One vector is turned by the same rotation once a step. Each row is the vector after some number of steps, and that number follows the row.
The counts run from 0 to 424.
[133 103 123 127 167 140 148 101 140 109  93 149 124  54  91 163 121 102
 113 121 144 130  99 163 181 125 143 138 117 121 134 115 198 148 121 124
 119 104 109 130  99  89 120] : 249
[104 137 135 158 150 101 109 139  91 114 119 120 150 112 175 121 143 168
 144  59 127 179 103 105 141 129 123 164 144 124 123 104 112 146 156 121
 147 116 142 138 193 165 142] : 139
[ 88 153 114 109 148 101 123 106 129 127 114 136 134 113 176  90  99 129
 139  82 123 153  96 151 159 157 116 201 141 168 111 107  99  95 124 142
 137 140 173 141 159 140 114] : 125
[ 78 113 132 116 153 122 151  93 135 145 107 104 179 111 173 153 136 142
 140  97 137 133 131 123 170 116 172 189 124 106 125  81 151 151 136 158
 152 119 130  84 157 151 142] : 413
[ 97 120 113 118 151 177  82  76 180 138 101 141 100 128 153 140 146  99
 190 121 104 149 142 142 144 166 121 106 135 136 103 119 146  93 129  87
 117 142 132 119  98 115 135] : 35
[135  86 113 102 141 139 153 111 158  92 141 126 167  83 148 136  95 150
 134 101 141 189 104 134 137 128 140 186 134 114 102 114 133 132 120 148
 155  82 141 104 139 119  72] : 398
[145 123 136 149 137 123 189 123 119  70  87 157 125  61 109 152 101 101
  91 134 153 121 113 106 152 138 143 113 155 132 123 119 180 136 118 156
 122 112  99 132 110  78 125] : 254
[120  96  93 122 162 150 149 126 128  99  93 107 127  96 128 158  92 147
 105  76 126 154 107 131 151  96 165  85 146  97  95 169 143 172 123 144
 111  95  96 147 108 148 152] : 68
[134  74 137 148 128 157 139 131 176  87  82 140 150 131 122  97 193 136
 109  93 127 133 151 115 104 128 140 107 140  65  92 128 149 151 138 159
 133 161 150 110 138 117 139] : 8
[123  97 105  74  95 168 107 109 136 137 103 160 118 104 119 114 147 105
 143 118 150 152 128 162 129 145 138 121 100 101 130 137  76 171 130  87
 123 105 164 122 104 128  70] : 369
[148  79 148 144 128 182 116 121 130 131  87 129 119  65 137  99 184 119
 124 128 138 140 102 112  91 114 124 148  85 102 132 110 120 147 115  66
 121 156 133 155 122 111  92] : 171
[113 136 100 101 148 144 137  91 139 141 119  96 187  96 142 149 102 116
 146  89 135 139 155 129 157 130 178 187 154 118  95 110 138 136 132 162
 143 142 118 104 150 149  81] : 401
[ 95 122 122 106 150 131 162  94 134 128  88 140 125  66 100 174 122  98
 117 138 149  83 120 131 190 147 165 138 128 162 139 110 185 141 137 151
 120 143 115 105 117 107 140] : 251
[126  91 125 135 126 115 159 121 136 102  98 123 163  81 154 151 105 148
 104 108 151 149 137 141 136  91 157 170 142  44 108  97 153 138 113 160
 154 105 128 105 143 101 125] : 416
[140 144 146 128 107 187 139 102 129 145  95 114 120  69 129 113 171 100
 133 142 139  94 162  86 105 153 157 137 133 143 119  98  97 130 109 101
 119 197 128 133 109 132  81] : 179
[ 84 145 112 140 121 161 156 135 118 159  81 121 108 101 185 116 143 146
 103 121 123  89 149  90 120 128 145 103 146 154 112 117  53 166 116 112
 120 124 173 146 126 146 149] : 347
[123 131 137 123 137 138 170 120 138 109 135 123 174  71 136 142  89 127
 146 112 130 152 148 138 156 121 162 184 165 112 138  60 107 132 103 138
 164  80 125 101 133 104 106] : 405
[156 148 113 117 120 150 153 117 130  77 146 134 172  96 149 139  95 124
 150 111 152 174 146  88 113 157 140 149 169 140  94 135 119 131 133 134
 147 102 123 109 140 122  50] : 391
[100 108  92  50  88 161 109 103 142 149 100 154 124 107 119 118 137  96
 148 123 155 123 144 152 137 152 149 128 101 118 133 133  70 167 139  96
 134 132 174 106 104 141  75] : 370
[112 119 135 127 102 179  94 109 158 107  98 169 107 122 117 124 150 110
 178 130 122 139 176 161 133 168 123  90 166  98 129  88 117  98 118 100
 142 137 129 104 103  91 140] : 28
[120 161 151  91 102 130 157 144 170 123 123 123 129 131 164 160 114 147
 169 100  97 140 189  80 130 163 148 113 161 115  97  97 116 153 129 151
 156 137 150  84 111 157 118] : 210
[103 156 116  75  98 133 143  89 110 111  77 169 141 111 133 100  91  94
 115 102 181  89 148 175 166 142 138 132 112 145 117 170 119 116 120 128
 103 166 146 138 123 112 107] : 101
[128 146 142 133 144 115 122 121 108  86 125 170 128  97 149  87  98 138
 133  80 130 195  94 158 149 158 111 175 136 153 132  98  92 109 108 119
 138  91 154 138 153 120 108] : 123
[114 168 149  81 101 143 151 134 181 138 125 127 118 117 135 149 108 126
 174 113  94 135 195 112 136 164 158 128 166 111 114  73 104 148 117 143
 152 139 158  88 104 158 129] : 209
[ 83 111 137  98 131 108 102 108 162 102  87 159 123 153 127  81 149  99
 164  54 116 135 122 182 167 128 100 134 126 117 149 127 125 103 139 101
 125 151 147 141 122 138 166] : 292
[117 123 115  97 155 147 145  94 134 107 153 126 185 112 164 150 125 145
 155  94 132 175 120  99 148 155 152 180 130 164 108 118 137 147 144 143
 152 104 133  84 153 156  83] : 396
[119  92 105 116 160 152 148 126 130 114  91 114 120  88 106 149  90 127
 109  88 131 151 112 161 153  92 163  91 144  87 109 148 121 172 112 135
 124  85  96 148  96 132 155] : 69
[143 148 130 115 111 137 131 135 147 112 113 141 148 118 130 198 113 142
 168  91 133 152 194 107 145 147 144  88 159  68 106 118 174 169 152 126
 146 117 103 103 125 140 117] : 223
[106 140 105 121 140 112 101 122 103 132 105 132 133  86 113  96 101 133
 128  70 128 167 122 191 164 145 133 196 152 112 129  86  93 111 126 143
 138 131 152 149 164 138 113] : 130
[119 153 146  89 144 141 125 107 196 158 113 123 131 138 165 165 130 123
 185  81  87 148 172 117 157 137 133 132 128 109 113  92 146 163 129 111
 138 117 145  97 100 156 125] : 215
[104 141 130 116 145 146 182 113 138 123  73 129 130 107 149 126  84 100
 117  94 131 106 128 131 155  74 141 103 142 126 128 144  94 158  88 100
 115  84 114 148  80 118 165] : 76
[ 99 122 140 113 153 151 162 112 108 103  90 143 148 136 159 151 131 136
 114  75 145 127 116 108 158 102 152  85 109 138 125 175 121 198 129 118
 113  84 102 122 124 161 169] : 79
[101 152 111  83 139 130 107  80 114 123 105 159 135 112 127  92 114 106
 124  81 155 146 120 180 176 170 137 171  99 166 128 139 116 109 126 135
 109 158 150 124 151 145  99] : 113
[134  94 139  85 113 128 135 145 185 100 124 140 131 111 146 178 116 168
 164  99 119 177 143 125 133 137 123 119 124  65  97 112 160 166 138 133
 155  99 150 100 115 139 117] : 218
[ 84 151 146  82 105 138 167 111 106 113  81 168 137 114 140 118 105 102
 127 112 171  75 146 145 174 117 149 107 116 147 158 149  88 158 109 107
 111 123 125 124 110 130 158] : 89
[101  86 136 146 118 139 105 146 100 130 100 117 144  88 164 140 184 175
 126  98 159 133 102  95 108 117 125 149 107  99 139 115 128 163 172  91
 143 154 134 136 176 147 137] : 157
[ 99 171 135  94 125 121 141  91 110  96 111 176 137 133 179 102 109 115
 126  94 166 129 116 116 154 171 118 147 107 201 114 167 111 113 126 122
 114 145 161 119 145 140 107] : 108
[103 160 141 100 123 129 159 116 177 146 113 140 138 111 177 194  99 134
 184 120 116 105 173 102 164 131 119 136 148 129 126  95 161 148 145  95
 149 106 140 105 106 116 139] : 227
[145 127 127  92 105 159 129 114 123  86 140 169 155 114 147 134 132 122
 162 114 159 179 127  94 121 169 131 124 121 156 118 150 100 170 149  96
 144  97 144  99 135 137  58] : 379
[ 98  92 127 103  98 103 114 146 136  57 105 167 127 140 126 110 132 149
 152  70 156 147 128 141 136 152 105 110 143 108 119 169 139 101 163 129
 135 178 136 137 155 135 160] : 295
[131 130 144  94  96 169 142 128 144 115 118 116 112  92 117 127 157 135
 135 127 123 132 162  87 106 190 177 123 139 146 103  96 103 144 121 169
 134 188 151  90 118 168  99] : 192
[101 155 138 149 132 126 153  99 111 145  81 108 180 105 160 154 135 112
 129 105 152 111 173 120 167 107 173 162 152  79 126  80 147 149 124 147
 141 141 111  97 151 135 141] : 419
[109 141  94 104  92 158 133 120 129 161  65 134 115  97 127 111 135 105
 116 118 144  93 171 138 123 129 150  96 134  95 116 127  51 175 127 103
 119 133 169 143 103 131 100] : 358
[119 125 156 140 119 136 115 147 128  49 119 179 124 123 137 105 123 149
 169  78 139 160 128 146 141 146  76 108 159 134 140 134 116  92 137  76
 143 127 114 150 152 110 161] : 302
[ 95 130 146 119 137 110 179 114 134 104  78 158 115  98  83 107 126  74
  99 107 120 106 116 153 172 141 162 136 152 145 154  96 128 131 101 175
 123 136 132 123 107 109 161] : 268
[138 164 158 114 132 168 142  95 166 140 111 122 119 118 141 111 155  98
 157 108  84 145 169  89 117 165 159 133 138 149  99  82 100 151  98 132
 127 152 152 104  94 165  96] : 197
